In the rows, 128 means zero.
A single turn carries every row of the set below to another of its rows. Some are shown first; where does it send the rows asked next?
benor: [ 93 128 142 113  99 130  91 127 121 109 117 158 158 120 143 136 140  94
 130]
fatil: [123 132 130 103 120 177  84 114 113 131 145 150 131  96 124 120 153 100
 137]
vasut: [111 105 134  93 124 157 127  99 142 125 141 141 133 131 136 100 132 115
 153]
suma: [119 117 133 120 134 170 126  92 136 121 121 126 154 130 133 114 176 141
 121]
sosam: [ 97 114 119  88 118 146 100 125 120  81 130 137 141  91 128 154 152 132
 147]
vis: [123 129 128 108 119 147 135 128 129 123 130 172 136 114 152  87 145 116
 114]
pur: [129  99 135 124 125 174 133 140 142 108 160 136 134 122 127 118 118 111
 124]
kare: [110 127 139 113 132 116 113 133 136  81 123 119 147  96 137 130 178 111
 133]
zubed: [103 102 131 139 134 173 116  92 142  96 106 159 158 118 140 148 158 115
 117]
Bon: [137 141 143 102 121 159 134 131 117 101 119 126 135 121 123 111 137  96
 126]
Gibog: [112 121 128  89 124 152 100 140 168 126 153 144 146 114 155 126 153 125
 146]
Ruru: [ 98 115 152 140 169 190 109 121 125 112 133 150 127 103 138 135 132 117
 130]
kera: [123 105 128 133 151 146 145 136 112 107 120 138 125 124 115 139 151 102
 109]
lazuk: [117 122 116 111 130 139 138 135 155 127 133 158 114  88 116 137 150 112
 119]
gigav: [111 130 120 115 117 139 115 139 133 108 117 161 144 108 126  81 152 122
 111]
Seni: [116 125 118 113 138 163 119 100 121 129 153 129 145 140 159 130 153 143
 131]
berig: [ 95  93 142 125 133 186 129 130 128 118 149 178 142 119 125 126 158 132
 138]
Ter: [ 89 143 107 132 136 171 111 119 152 123 123 159 153 109 149 147 128 125
 134]
Bod: [111 107 126 115 136 153 110 119 156 100 102 157 155 109 120 144 147 134
  96]
vope: [ 97 122 105 106 120 146 104 129 111 128 138 143 127 116 133 133 175 148
 111]
nali: [121 148 137 140 129 150 113  96 140 107 143 128 143  87 162 123 148 134
 126]
Kita: [ 81 104 157 108 118 157 120 116 122 103 130 167 125 114 114 162 148 122
 116]
gobef: [ 94 129 121 134 127 130  96 129 127  94 132 133 127 105 179 129 143 105
 147]
Susuv: [109 124 130 143 164 144 122 135 115  80 128 135 132 108 151 126 118 108
 122]
kaz: [116 105 157 132 150 181 134 131 137 102 145 144 137 123 131 128 118 101
 120]
Mufe: [134  85 140 133 114 151 115 112 144  96 137 153 156  98 124 120 167 112
 136]
Dapi: [114 125 125 116 137 147 109 136 140 116  99 153 137  94 128 107 135  87
 102]
rasi: [105 115 130 139 141 140  90 118 103 118 145 120 133  96 139 131 141 113
  96]
veb: [ 99 105 129 144 107 140 136 136 117  89 127 145 125  89 124 152 152 119
 144]
lazim: [ 79 108 151 112 145 170  97 112 147 120 157 140 133 114 140 151 153 120
 156]
vuli: [109 135 123 113 129 131 108 132 130 121 139 118 126 107 155 124 151 100
 169]
nakuf: [ 92 121 139 126 138 175  91 118 139 139 138 141 123 111 170 129 152 108
 150]
paka: [100 118 122 106 152 176 133  94 118 104 153 135 132  84 119 134 139 133
 126]
bek: [ 93 122 131 114 133 138 152 105 134  95 121 133 154 124 145 131 116 120
 118]
Kun: [119  98 126 107 132 153 109 141 128 116 146 121 168 146 130 152 152 125
 122]
Zufun: [124 119 129 100 153 167 115 102 131 116 115 119 160 132 137 108 167 109
 127]
kuraf: [ 90 133 117 109 130 152 116 123 100 114 121 159 135 115 136 156 183 133
 119]
lita: [ 77 142 137 112 133 148 143 144 128 111 142 134 150 116 115 116 171 128
 139]
Laval: [114 133 132 115 132 132 120 131 145 135 126 112 129 119 123 128 150  99
 159]
ziga: [110 119 131 139 127 138 126 152 109  79 124 145 128  92 139 144 133 103
 132]
rab: [ 98  95 135  98 140 148 100 116 145  91 125 162 153  89 138 139 150 133
 100]
bev: [ 77 116 121 145 143 169 102 126 112 120 124 150 156 120 126 105 136  96
 125]
zuse: [ 85 142 127 105 135 136 100 139 103 113 145 143 135  87 137 110 161 136
 121]
mog: [ 80 114 155 114 137 162  93 131 147  99 157 136 147 109 111 145 156 128
 145]

lazim goes to kaz
nakuf goes to Ruru
Where do these go?
paka goes to bek
Gibog goes to berig
Zufun goes to rab
nali goes to Ter
Mufe goes to lazuk
Dapi goes to zuse
mog goes to pur
gigav goes to vope
Bon goes to sosam

A single turn carries every row of the set below to another of its rows. Some are shown first; where does it send the rows asked next?
per: [144 151 142 139 103 123 121 154 114 112 116 144 139 106  75 148]
rusa: [159 134 105 112 107 126 121 122 158 117 110 122 128 122  94 156]
rem: [105 134 115 137 117 117 151 146 154  86 142 142 150 153  97 143]
pebol: [136 111 124 114 103 100 140 129 128 119 161 131 111 113 124 127]
zivi: [105 151 117 139 104 111 131 124 139 108 112 162 113 113  89 142]
tonuf: [127 139 121 125 147 139 147 140 142  96 123 122 144  96 113 150]
dom: [122 139 138 113 111  97 111 158 149 102 132 151 129 141  82 169]
mos: [139 118 159 123 107 135 133 133 132  87 151 146 109 136  88 123]
vefol: [149 146 155 128 146 101 114 128 141  98 140 118 122 138  89 159]
zile: [154 148 148 117 124 139 137 146 118  86 144 138 132 144  98 130]
rog: [122 130 114 162 109  87 158 144 151  97 141 140 155 122 104 144]
levaz: [126 130 110 147 138 111 145 144 135 103 120 161 103 144  85 129]
Gof: [154 122 154 119  99 135 148 132 138 104 155 164 121 126  94 122]
muti: [114 122 120 126 136 107 139 140 133  90 114 147 123  98  64 151]
fov: [114 116 123 140  96  90 160 143 147 106 157 136 147 125 113 149]
pud: [149 133 150 136 111 135 142 134 123 105 156 147  96 124  83 129]
guro: [130 139 112 150  95 130 124 130 142 101 109 115 125 112 104 158]
pegir: [123 135 144 129 117  99 105 141 118 101 111 113 128 107 104 155]
bazu: [151 127 122 111 144 134 131 134 136 125 125 135 133 106 120 165]
noza: [154 129 130 127 114 108 144 126 171 129 150 154 129 101 116 123]
fuvir: [126 103 109 148 102  83 150 141 147 101 148 145 141 134 110 143]
zin: [156 114 116 120 149 126 133 131 159 113 128 129 132 101  99 168]
Dif: [156 126 164 126 104 123 133 138 133 109 161 153 106 122 104 125]
vos: [128 117 112 158  99  94 144 158 144 106 145 128 140 142 103 154]
raba: [135 126 112 152 124  91 148 166 136 115 115 130 118 130  99 121]
paruf: [150 109 123 126 138 127 131 121 149 128 131 137 143  87 112 154]
kaba: [152  88 126 135 114 103 128 130 148 118 149 129 149 121 100 112]
Nuvo: [153 102 127 113 146 121 141 138 143 117 133 135 149  98 114 149]
zov: [149 134 138 124 138  96 110 137 139  96 113 159 131 142  74 135]
zunu: [125 138 155 125 127 108 136 117 143 117 156 123 104 128  73 134]

dom goes to per
rog goes to mos
Where do these go?
pud goes to zin
paruf goes to fuvir
vefol goes to guro
fov goes to Gof
kaba goes to pebol
rusa goes to raba
zile goes to tonuf
zov goes to pegir

